Each row is where one point has got to under a steady rotation. How many steps took it there?
The counts run from 0 to 557.
[  7 -16 -14   5  -3   8 -34  55 -47   2 -35 -44  47  81 -22 -21  25  26
  -9  14 -14 -21  20  43   0 -62  -6  10  42 -23 -47  39 -21   0  -9 -31
  -1 -29] | 344
[  9  23  13 -12   9  -6  47  -6  49 -39   1  -8 -59  20  31  38 -34  61
 -25  71  11   1 -17   1 -32 -40 -29 -28 -39  28 -31 -10   9  42 -35  -3
 -23 -30] | 292
[ -7  -9  -4  16 -52  58  17   3 -11 -41  -7 -73  24  61  55   6  -5  48
   2  57 -33  17   7   2  -5 -37   4  -8 -16 -14 -14 -12 -32  29  -7   0
 -61  23] | 548
[-14  15  29 -41  16  15  48   2  50 -70  -3   2 -56  -2  12  48 -33  66
  -2  52 -16 -23 -43 -13 -30 -25 -16  -5 -26  34  -8 -45   7  32 -18   7
 -26 -24] | 107
[-39  10  -4  -2   0 -45  57  18  -9 -53  -8   2 -30   3  33  27 -63  45
   1  53  46  38 -21  13 -29 -20 -28  -3  -2  45 -28 -29  16  59   0  20
 -33  -1] | 286
[-36  30  24 -54  12  44   3 -17  38 -19  29 -35  16  28 -50  34 -31  46
  -6  36 -27  -3  -5  17 -35   6 -25 -21  24  28  27   3  51   9  20 -15
 -69  50] | 253
[-32 -22  20  -2  26  51  -7  11   1 -33 -32 -17  -8   2 -57  57 -18  57
  -3 -12 -27 -53  -4  17  30 -79 -40 -37 -27 -27   2  35  -3  22 -14  -4
 -18 -31] | 515
[ -7 -19 -19  14  26 -27  11   6 -37  28 -55  15  27  59  -2   6 -44  38
 -28  49  26  22  38  45 -43 -20   9   3  -4  58 -15 -14  61  32 -14  -6
  17 -42] | 86
[-70  13 -14 -43  11 -19  -3  31 -19  -9  13 -14  46  13 -70  11 -24   2
  10   7  18  17 -13  53 -34   2 -41  -1  71  32  -9  24  40   7  44  -5
 -26  47] | 61
[-41 -20  27  -8   1  39   4   9   5 -47  -5 -30  12   0 -49  45 -13  47
  -5  -8 -17 -34 -25  18  16 -80 -59 -38   1 -37 -16  44 -43  25 -16 -17
 -44  -2] | 329
[  1 -27 -38   8 -56  24  43  15   0  26 -30 -42  29  53  30   1  29 -21
 -27  57 -27  19  12  23 -44 -32  -7 -33 -35  16 -51  27   9  -7 -10  -1
  59 -27] | 10
[-50 -19  23  -5 -14 -13  62 -11   5 -43  -5  11   9  -8  22  40 -64  38
 -21  49  25  37 -37  14 -53 -38 -43 -23 -14  32 -18 -29  -3  51 -14  -8
 -33   5] | 473
[-23  33 -43 -61  34  -5 -25  39  16  11   3 -34  -3  34 -72  11  23  24
  24  27  -5 -36   8  34 -18  26 -13  27  46  52   7  22  61 -28  26  13
  17  22] | 240
[-24  36 -70 -30 -27 -22  38  63  25 -20   9 -46 -52  14   3   3  34 -22
  25  42  -1  11 -23  21 -21   8 -22  -4   2  33 -52  29  27 -10  29  41
  52   5] | 24
[-18  17  -1 -27  25  19  -1  26  27 -70  -2 -32 -59  -5 -30  49  -7  84
  31  17  -2 -61 -20 -11  31 -44 -32   7  -9   2   5   4 -24  18 -19  17
 -40   0] | 508
[ 15  -9  -2 -27  37 -11  12  34  26  -7 -44  15 -36  20 -28  31  16  41
 -20  31  -4 -64 -13  14 -24 -53 -18   2 -16  34 -33   4  11  -5 -38  -9
  60 -86] | 305
[-33 -56  -2   0  17  34 -39  48 -60  -7 -62 -14  67  32 -53  12   3  30
   7 -17 -25 -49   8  34   8 -57  -2  22  29  -7  -3   8 -13  -4  -2 -11
  15 -33] | 526
[ -5  27   3 -35   7 -60  22  39   0 -24   5  -6  -1  48  20 -17 -21  30
 -16  64  32  28 -22  35 -66  -4  -8  23  48  50 -55 -31  20  25   0 -25
 -16 -12] | 279
[-57 -20 -45 -43 -49  13  37  51   4 -44  -5 -32  10  -9  10   6  27 -18
  42  28 -24 -11 -50   0 -34  12  -7  32  12  41 -13 -34 -13 -19  33  43
  41  27] | 390
[-10 -34 -22  43   3  40 -20   8 -40  -5 -51 -46  22  45 -13  31 -13  67
   0  13   3 -28  45  19  42 -73 -23 -15 -26 -17   5  40 -20  27 -33   4
 -22  -8] | 152
[-43 -28  30 -11   8  39  14 -34  -4  21 -20  -2  68  33 -40  38 -51  29
 -45  26 -15  19  16  38 -50 -29 -24 -39  -4  27  15   8  54  23  -3 -31
 -34   5] | 261
[-24  -1 -21 -60  21   9 -21  23  25  39  -2 -19  46  31 -87  14  34   2
 -10  16 -14 -40   7  36 -42   0 -26   6  41  44   3  38  41 -43   8 -18
  35   8] | 52
[-22  -6 -44  13   7  16 -25  80 -79 -29 -58 -39   8  55 -11 -10  -5  22
  39   5 -23 -11  13  40  23 -19  29  27  26  -3 -23  -7  27  11  41  31
   7 -26] | 166
[-51 -14 -16  -6  -8 -28   1  50 -22 -66  -5 -34   5  -8 -18  24 -10  52
  31   4  40 -28 -29  12  20 -52 -51  23  33  -3 -23  15 -69  29 -13  12
 -38  31] | 138
[ 15 -19 -22  26 -40  48  24  18 -13   7 -42 -46  12  72  44  -3  12   7
 -22  50 -45  15  21  23 -16 -45  14 -36 -43  -9 -44  19   7   8  -9  -7
  28 -48] | 557
[-18   6  16   1   4  13  17 -30   6  19  -1 -18  33  50 -11  30 -49  43
 -48  52   6  41  30  40 -40 -35 -31 -50  -5  18 -11  32  47  38 -12 -37
 -51  11] | 76
[-23 -10  -2 -22 -15  14 -28  68 -43 -50 -18 -49  45  52  -8 -21  17  38
  30  21 -24 -23 -19  22  -6 -25  12  47  67  -7 -23 -19 -38   4  21 -10
 -38  17] | 535
[-51 -35 -31 -26  14  33  -1  -4  10  46 -29  -8  43   4 -83  45  10  -4
  -8   1 -15 -32  16  31 -22 -16 -41 -27 -12  41  22  48  49 -24   5  11
  52   2] | 47
[-45  13   4 -27   0   5   3 -20   8 -14  19 -40  41  31 -19  27 -38  56
  -1  48  21  20   8  12 -33   2 -29   5  34  40  22  -2  19  30   0 -12
 -85  73] | 69
[-63  20 -34 -50  30   0 -17  29  -9 -12   0 -25   9  11 -68  28 -16  26
  40  10   4 -13  -4  31  -7  27 -15  25  43  54  27   2  58  -3  40  34
 -16  47] | 244
[-25  40 -64 -43 -28 -13  37  50  41 -26  22 -56 -57  11   3  16  33  -3
  37  52  -4   0 -23  10 -17  21 -22   3  -2  39 -35  17  19 -14  22  46
  32  21] | 26
